In the data rows, zero lies at 4.5, halfway between 4 and 5.
Here are some rows, each followed by its group. Rows of different groups can look alike.
[5 4 7 7 6 5 7 4 4 4 3 3 3 4 5 5 6 3 6 4 3 6 4 3 6 4 7 3 5 3 5] U
[5 7 2 5 4 5 5 5 6 2 5 4 3 7 6 4 5 3 4 5 3 6 4 3 4 3 3 4 4 3 5] H
[3 5 6 5 5 4 5 3 5 4 3 3 3 5 6 5 6 4 5 4 3 6 4 3 7 4 7 5 4 3 5] U
[5 4 3 3 3 4 3 5 4 7 5 7 7 4 2 5 2 7 3 4 7 2 5 7 3 7 2 5 4 7 4] T
[4 4 3 3 4 4 4 5 4 3 4 4 3 4 3 4 3 4 3 5 4 4 5 3 4 4 4 3 5 3 3] W
[4 4 7 5 5 5 5 4 5 4 4 4 3 4 5 4 6 4 5 5 3 6 5 4 7 4 8 6 4 4 4] U
[3 6 2 2 3 5 3 5 5 2 5 5 4 6 4 4 3 3 2 4 3 4 5 3 2 3 3 5 4 4 4] H
[6 4 6 6 7 4 6 4 4 6 4 3 3 3 5 5 6 3 7 4 3 6 4 3 5 4 6 3 4 5 5] U
[9 9 4 7 7 6 7 6 7 2 6 3 3 8 9 4 7 3 7 4 3 8 4 4 4 3 2 3 4 4 6] H
[3 3 3 2 2 5 3 5 5 6 4 6 7 3 3 5 3 7 3 4 6 2 4 7 4 7 4 7 5 5 4] T
[4 4 3 3 4 5 3 5 4 6 4 6 6 3 3 5 3 5 4 5 7 3 5 5 3 5 2 4 4 6 4] T
[6 4 6 7 7 4 7 4 3 4 4 3 4 4 6 5 6 3 8 4 4 6 4 3 6 3 6 3 5 4 5] U
[4 3 3 3 3 5 3 6 3 6 5 6 7 4 2 5 2 6 3 4 7 2 4 7 3 7 3 5 5 7 4] T
[7 4 6 6 7 4 6 4 4 6 4 3 3 3 5 5 6 3 7 4 4 6 4 3 5 3 4 3 5 5 5] U
[3 6 3 3 3 4 3 5 6 2 5 4 4 8 5 4 4 3 2 5 4 5 4 4 3 3 4 5 4 3 5] H
[3 4 3 2 4 4 2 4 3 4 5 5 5 4 3 4 2 5 4 4 5 3 5 5 2 4 3 4 5 5 4] M
[7 4 6 7 7 4 7 4 4 5 4 3 3 4 5 5 6 3 7 4 3 5 4 3 5 3 5 3 5 5 5] U
[4 3 3 3 2 5 3 5 4 6 5 7 7 4 3 4 3 7 3 4 7 3 5 7 3 7 2 6 4 6 4] T
[6 9 3 4 5 6 5 6 8 2 7 6 3 9 9 4 5 3 4 6 3 7 4 4 3 3 3 4 4 4 6] H
[4 4 3 2 3 4 3 5 5 6 5 7 7 4 3 5 2 7 3 5 7 3 5 7 3 7 4 7 4 5 4] T
[4 4 4 3 4 4 3 5 5 3 4 4 4 4 3 4 2 4 3 4 4 4 4 4 4 4 4 4 5 4 4] W
[4 4 3 3 3 4 3 5 5 6 5 7 7 4 2 5 3 7 3 5 7 2 5 7 3 7 4 7 4 6 3] T
[6 4 6 7 7 4 7 3 3 4 3 3 2 3 5 4 7 3 7 5 3 6 4 3 6 3 6 3 5 4 5] U
[5 4 3 3 4 5 3 5 4 7 5 6 6 3 3 5 2 5 4 4 7 3 4 5 3 6 2 4 4 7 4] T
[6 4 6 5 6 4 6 4 4 5 3 3 3 4 5 4 6 3 6 4 3 6 5 3 5 4 5 3 4 4 5] U
[5 4 3 3 4 4 3 5 4 6 4 5 5 4 3 4 2 4 4 4 6 3 4 4 2 4 2 5 5 7 4] M
[4 4 3 3 3 4 2 5 4 7 4 7 8 4 3 4 3 7 3 5 7 3 5 7 3 7 3 6 5 6 4] T
[4 4 6 6 6 4 6 3 4 4 4 3 3 4 5 5 7 3 6 5 3 6 4 3 6 4 6 4 5 4 5] U
[4 4 6 6 5 4 5 4 4 4 4 3 4 3 5 5 6 4 6 4 3 5 4 3 7 4 7 4 6 3 4] U
[7 3 6 7 7 5 7 4 4 4 3 3 4 4 5 5 6 3 7 4 3 6 5 3 5 4 5 3 5 5 5] U
[4 3 3 4 2 4 3 5 4 7 5 7 8 3 2 5 2 7 3 4 8 2 5 8 3 8 3 6 4 7 4] T
[3 3 3 3 3 5 2 6 5 7 5 8 7 4 3 5 3 7 3 4 7 3 4 7 3 8 4 8 4 5 4] T
[6 4 7 7 7 4 7 4 4 4 4 3 3 4 6 5 6 3 7 4 3 6 4 3 6 3 6 3 5 4 5] U
[5 4 3 2 4 5 3 5 3 4 4 4 5 3 3 4 3 4 4 4 5 2 4 4 3 4 2 4 4 5 4] M
[4 4 3 3 3 4 2 5 5 8 5 8 8 4 3 5 3 8 2 5 9 2 4 8 3 8 3 7 4 7 4] M
[4 4 3 2 4 5 3 5 4 5 5 4 6 3 3 4 2 5 4 5 6 3 4 5 3 5 2 4 4 7 4] M
[6 4 6 7 7 4 7 4 4 4 4 3 3 4 6 4 7 3 7 4 3 6 4 3 5 3 6 3 4 4 5] U
[8 7 3 7 6 6 7 5 6 2 6 4 3 6 7 4 6 3 6 5 3 6 4 4 4 2 3 3 5 4 5] H
[3 5 2 3 2 4 2 5 5 5 4 7 6 4 3 4 3 7 3 5 6 2 5 6 3 6 4 7 4 5 4] T
[4 4 4 4 4 4 4 5 4 2 4 3 3 4 3 5 3 3 4 5 4 4 4 3 4 3 4 3 4 3 4] H
[4 4 3 2 3 4 3 5 4 5 5 6 5 4 3 5 2 5 4 5 6 3 4 5 3 4 3 5 4 6 4] T
[4 4 4 3 2 4 2 5 6 6 5 6 7 5 3 5 2 7 3 4 6 2 5 7 4 7 4 7 4 5 4] T
[3 4 3 3 2 5 3 6 4 8 4 7 8 3 2 5 3 8 3 5 8 2 5 8 4 8 3 7 4 6 4] T
[4 4 7 5 6 4 5 4 4 5 5 4 4 3 5 5 6 4 6 4 4 6 5 4 7 5 7 4 6 4 5] U
[5 6 3 3 3 5 4 5 5 2 5 4 3 6 5 4 4 3 4 5 3 4 4 4 3 3 3 3 4 3 4] H
[4 3 6 6 6 4 6 3 4 4 4 3 3 4 5 4 6 3 5 4 3 5 4 4 6 4 6 3 5 4 6] U
[3 8 2 2 3 5 4 5 8 2 6 4 3 9 7 4 4 4 3 5 3 5 5 4 3 3 5 6 4 4 5] W
[3 4 6 6 6 4 6 3 4 4 3 3 4 4 5 4 7 3 5 4 3 6 5 3 7 4 8 4 4 4 4] U
[3 3 3 3 3 4 2 6 5 8 5 8 8 4 2 5 3 8 3 5 9 2 4 8 2 7 3 7 4 7 4] M
[3 6 3 3 3 5 3 5 7 2 5 4 3 8 5 5 4 4 2 6 3 5 4 4 4 3 4 5 4 4 5] H
[3 5 4 3 3 4 3 5 6 2 5 6 4 7 5 4 4 5 3 5 4 5 5 5 4 3 5 6 4 4 4] W
[5 4 6 6 6 4 6 4 3 3 3 3 3 4 5 5 6 4 5 5 3 6 5 3 7 3 6 3 5 3 6] U
[4 3 4 3 3 4 3 5 4 5 5 6 7 4 3 4 3 7 3 4 6 3 5 7 3 7 3 7 5 5 4] T
[3 9 3 3 3 7 5 6 9 1 8 6 3 9 9 4 5 3 2 6 3 8 4 5 3 3 4 6 3 4 6] W
[4 3 2 3 3 4 3 6 4 8 5 8 7 4 3 5 3 7 3 4 9 2 4 7 2 7 3 6 4 7 4] T
[3 3 3 3 3 4 3 5 5 6 5 6 6 3 3 4 3 7 3 5 6 3 5 6 4 7 3 6 4 5 4] T
[3 6 3 2 3 5 3 5 7 2 5 5 5 7 5 4 4 4 3 5 3 4 5 4 4 3 5 6 4 4 4] W
[5 9 3 5 4 5 5 6 7 2 6 5 3 8 8 4 5 3 4 5 3 6 4 4 3 3 3 3 4 3 5] H
[5 4 3 3 4 4 3 4 4 6 4 5 6 4 3 4 2 5 4 4 6 3 4 5 3 5 2 4 5 6 4] M
[5 4 6 7 6 4 6 4 3 4 4 2 3 4 5 5 6 3 6 5 3 6 5 3 6 4 6 3 5 4 5] U
[5 4 3 3 4 4 3 5 4 6 5 5 6 4 3 4 2 5 3 5 6 2 5 6 3 6 3 5 4 6 4] M
[6 5 6 7 6 4 7 4 4 4 3 3 3 4 6 5 6 3 6 4 3 6 4 3 6 3 7 3 5 3 5] U
[3 4 3 4 2 5 3 5 5 7 5 7 7 4 3 5 3 8 2 4 7 2 5 8 3 8 5 8 4 6 4] T
[6 8 3 4 5 5 5 6 7 2 7 4 3 7 7 4 5 3 5 4 3 6 4 3 3 3 2 3 4 3 5] H
[4 4 6 6 6 4 5 4 4 4 4 3 4 4 5 4 6 3 6 4 3 6 4 4 7 4 7 4 5 3 5] U
[4 4 3 3 2 4 2 4 4 5 4 6 6 4 2 4 2 6 2 4 5 2 5 6 3 5 3 6 4 5 4] T
[4 4 8 5 6 5 5 4 4 5 4 4 3 3 5 4 6 4 5 4 4 5 6 4 7 5 7 4 5 3 5] U
[6 9 3 6 5 5 5 6 7 2 6 5 2 9 8 4 6 3 5 5 3 6 4 4 3 2 2 3 4 3 6] H
[3 4 7 5 5 4 5 3 5 3 4 3 3 4 5 4 6 4 5 4 3 6 5 3 8 4 7 5 5 3 5] U
Which group is nearest to each row below, going by the distance to the centre of the group?
[4 4 3 3 3 4 2 5 5 6 4 6 6 3 3 5 2 6 3 4 6 2 5 7 4 7 3 6 4 6 4]: T
[4 6 3 4 4 5 4 4 5 2 4 4 3 6 4 4 4 3 3 4 3 5 4 3 4 3 4 4 4 3 4]: W
Which group is nearest to each row below, going by the average distance to the group's rows?
[6 9 3 5 4 5 5 6 7 2 6 4 3 8 7 4 5 3 4 5 3 6 4 4 3 3 3 3 4 2 5]: H
Which group is second nearest to each row below, going by the distance to the centre of the group?
[5 4 6 5 6 4 6 4 4 5 5 3 3 4 6 4 6 3 7 4 4 6 4 3 6 4 6 3 5 3 5]: H
[3 3 3 3 3 4 3 5 4 6 5 6 5 4 2 4 3 6 2 5 6 3 4 5 3 5 2 5 4 6 4]: T
Which group is nearest to each row below, going by the distance to the group's nearest row?
[3 8 3 3 3 5 4 5 7 1 6 4 3 8 7 4 4 3 3 5 3 5 4 4 4 3 4 5 4 3 5]: W
[4 3 6 6 5 4 5 4 3 4 4 3 3 4 5 5 6 3 5 5 3 6 5 3 6 3 7 4 5 4 5]: U
[7 8 3 6 6 6 6 5 6 2 5 4 3 7 7 5 6 3 5 5 3 6 5 4 4 2 3 3 4 3 5]: H
[6 4 6 6 7 4 7 3 4 6 4 3 3 4 5 4 6 3 6 4 3 5 5 3 5 4 5 3 5 5 5]: U
[6 4 6 7 7 5 7 3 4 4 4 3 4 4 4 5 6 3 7 5 3 6 4 3 6 3 6 4 6 4 5]: U
Which group is second nearest to each row below, going by the distance to the group's nearest row?
[3 4 3 3 3 5 3 6 5 7 5 7 8 4 2 4 3 8 2 4 8 2 5 8 4 8 4 7 5 6 3]: M
[4 3 7 6 6 4 6 4 4 4 4 3 4 4 5 4 7 4 5 4 4 5 5 4 7 4 7 3 5 3 5]: H
[5 5 6 6 6 4 6 4 4 3 4 4 4 4 5 4 6 3 6 4 3 6 4 3 5 3 6 3 5 3 5]: H
[5 3 7 6 7 5 6 4 4 5 4 3 4 3 6 4 6 3 6 4 4 5 4 3 7 4 7 3 5 3 5]: H
[5 7 3 4 4 4 5 5 5 2 5 4 4 7 5 4 4 3 4 5 3 5 4 4 3 3 2 3 4 4 5]: W
[5 3 7 6 6 4 6 3 3 4 4 4 3 4 5 4 5 3 6 4 3 6 4 3 6 3 6 4 5 4 5]: H
[7 4 7 7 7 5 7 4 3 5 4 2 3 4 6 4 6 4 7 5 3 6 4 3 5 3 5 3 5 4 5]: H
[3 6 3 4 4 4 4 5 5 1 5 3 4 7 6 4 5 3 4 5 3 5 4 3 3 3 4 4 3 3 4]: W
[4 4 4 3 2 5 2 5 5 6 5 6 7 4 3 4 3 7 3 4 6 4 5 7 4 7 4 7 5 6 4]: M
